Rotation paths and how fast each direction turns (degrees a step):
Each turn is a multiple of 5 degrees from 10 to 175, or 0.
Each row of a path follows its step; steps can be skipped.

step 14: [ -6  46  -7  -8  -6  -9   3  16  25 -12  41 -22  -4  -6 -21  -7 -28   0
 -13   3 -39 -35 -23 -19   4   4   8  -1  10   6   3 -12   0  41  -4   8
  13 -24   4 -14  -5  18  12  -3  -4   8  -2 -21   6 -22  26  37  22  15
  15  -2  13  16 -45 -18   2 -20 -18  11  -6  14]
step 21: [ 10 -13 -16 -22 -17   8   2 -53  -1   4  21  -1 -28 -10  -6  -6  -8 -22
  -7   9  22   0  11  13  -2   6  15 -12  12  -3  -4 -25  30  39 -19  12
 -18  31   1  15   0  -3   5   2   2 -10   5   2 -61  -5 -15   0  -1  10
   7  -3 -22  -7   7   0 -34  14 -47 -13 -19 -19]
step 26: [  5  29 -25   9  -3 -21  19 -22  17   5  -3   5  23 -42 -12  13 -16  -8
 -26  13 -14  -7 -12  -7  13   6   2   2  11 -20  11  -6  43  48  -5 -14
 -12  -2  37 -31 -30  -3   6  -7  26  13 -11 -11 -41 -23  20 -14  -2  13
  -7  20 -13   5  -9 -11  -2   1 -29 -10  -4  10]
step 30: [ -7  12 -30   3   4   4  -9  12  -9 -18  28 -18  -8  -6 -25  -1 -13  32
 -34  -2  19 -34   9 -15   6  16   8 -33  25  13   9  12 -27  13 -29  -5
  18  12 -16   6 -42   5  20  32  31  18   2  -1  23  -1   2  40 -23  -9
  -6  -3  10  -4 -18 -27  -3  -3 -29   0  -5  -7]
step 32: [  9  21 -13 -21  -1  -2  34  -6 -12  -5  30 -29 -16 -34   6 -16  18  -6
 -47  11 -10   9 -33   4  40 -19   5  -9  17  -7 -12 -26   5  23  -8  25
 -13 -17   2 -14  23 -26  -5   0  -7   3   3 -25 -10 -14  -7  17 -20  28
  19 -18  -3  35 -15   1 -22  10   4  14 -24   4]
step 36: [-26 -26   4 -11  -8  10  -8 -33 -24  -1  23   7  14  10 -20  15 -23   4
 -13  -1  24 -25  17  22  -5 -15  -6  -2  24 -16   1 -19 -46  50  -6   8
 -28  -4  14  13 -26 -25   6   6 -25  -5   5   6 -28  13 -12  26   0 -31
  21 -12   9  -6 -18 -17 -21  -6  -5  16  11 -21]
step 37: [  9  30 -19 -38  -7   8  25 -26  25  11  46   4  -5 -11  12   0 -23 -30
  18  32   4 -11  14   4 -10  -1  -3  -7  -6  -4   8 -22   1  15   9  23
  -7   2  20 -31 -16   7  12   6 -25  -1 -11  -6 -13 -19  -9 -10 -21  10
  48   6  10   7  -4 -16 -45   2  16 -11 -24   7]
step 39: [-26 -23  -1  -7 -24   0 -10 -36  -3 -19  21  12  -8   7 -18  15 -25 -16
  23  -9  -5 -43 -17   4   5   6  11   8 -14  -4 -21  -8  15  56   5   8
 -24  -3  -1  17 -24 -14 -19 -17  30   4  29  11 -37  11  20   2  26   1
   3  -7   8  -2 -36 -18  -3 -12  -4  -7  17  -7]
step 43: [ 15   4 -40   9  -5 -17  32   7  10  -9  27 -13  15 -48 -14   5 -11 -18
  -2 -11 -10 -10 -24  11  -1   8  36  -2 -14   2 -15  -4 -16  14   2 -26
   1 -17 -10 -50 -31  12 -14  10  22   5 -13 -25 -14  10   9  31 -28  12
   2  -8  -4 -13  14 -15  -7  20  15 -26 -23 -14]
step 45: [ -9  22   2 -45  14   2   1 -13 -17  -6  19   6 -23 -23 -14 -36  -9 -19
  -5  17   3 -27  -8 -41  28 -10  28 -26 -11  11  -2  13  -8  14 -15   3
  20   3   0   0 -20 -15  32   3  11  35  15   3   5  -7  16   3  23  33
   2   5  10  22 -15 -35 -13 -31  11  -2  18  -6]
Speeds:
[ -6 -10  -2   1   0  -5   5  -3  -4  -1   1  -2   4   2  -4   0  -3   2
  -5  -2  -7   2   2   1  -5  -5   1   4   2   5   7  -6   1   7   3   0
  -4  -1  -2  -3   7   9   8  -1  -5  -1   4  -6  -3  11   9  -2  -6   3
   2   3   1  -2  -3  -4   6   8   1   6  -7  -2]  100
[ -8   2   1 -11  -1   0   2   7   0   0   0   4  -2   6  -6  -3   0   3
   8   5  -7  -2  -1   2  -6  -2  -5   4  -7  -3  -2   2  -3   5  -1   0
   6  -1   7  -7  -3  -2   4  -4   0   7   4  -4  -6   4   2  -5   3  -8
  -1   5   0   2  -3   1  -2  -5   2   6  11   6]  130
[ -2   0   2   1   0  -5   4   5  -1   5   0   4  -2   5   2  -4   0  -3
   0  -2   0  -6  -1  -4  -3   7   0  -1   2  -6   0  -7   6   2   2   2
  11   1  -1   2  -3  -2   5   3   0   4  -3   4  -2   8  -7   8   5  -5
   4  -6 -11 -13  -1  -4  -1   2   4  -4 -10   1]  115
[  2   2 -11   6   4  -9  -6   0   1  -2   3  -3   3   1   6   0   0   1
  -1  -6  -8  -7   7  -1  -1   1  -3  -2  -2  -5  -8   5  -3   8   7   0
   4  -1   1  -2  -1   6  -5  -3  10   6  -6  -6   6  -1  -1  -7   6   5
  -1   2  -3   1   3  -5   8  -2   1   3  -1  -3]  25
[  1  -3   5   2  -6  -6   3   0   1   0  -9   4   3  -6   2   2  10   4
  -2   5  -3   0  -4  -5   3  -3   1   2  11  -6  -2   2   3   4   7  -7
  -1   6   0   1   2 -11   4  -1   1   6   3   5   2  -5  -1  -1   1   3
   3   3   0   8  -9  -2   4   1   9   8  -1   3]  115
[  3  -6   3  -2   8   6   5  -3  -4  -3   1   5   2   2   6 -11  -4  -4
  -6  -3  -1   1   1  -1   4   0 -12   0   1  -1  -2  -1  -8   1   0   2
  -4   2   2  -1  -1  -3   5  -1 -10   2  -2  -1   6  -1   6  -3   9   3
  -1  -4  -2   4   7   2  -9  -4   9   2  -5   0]  85
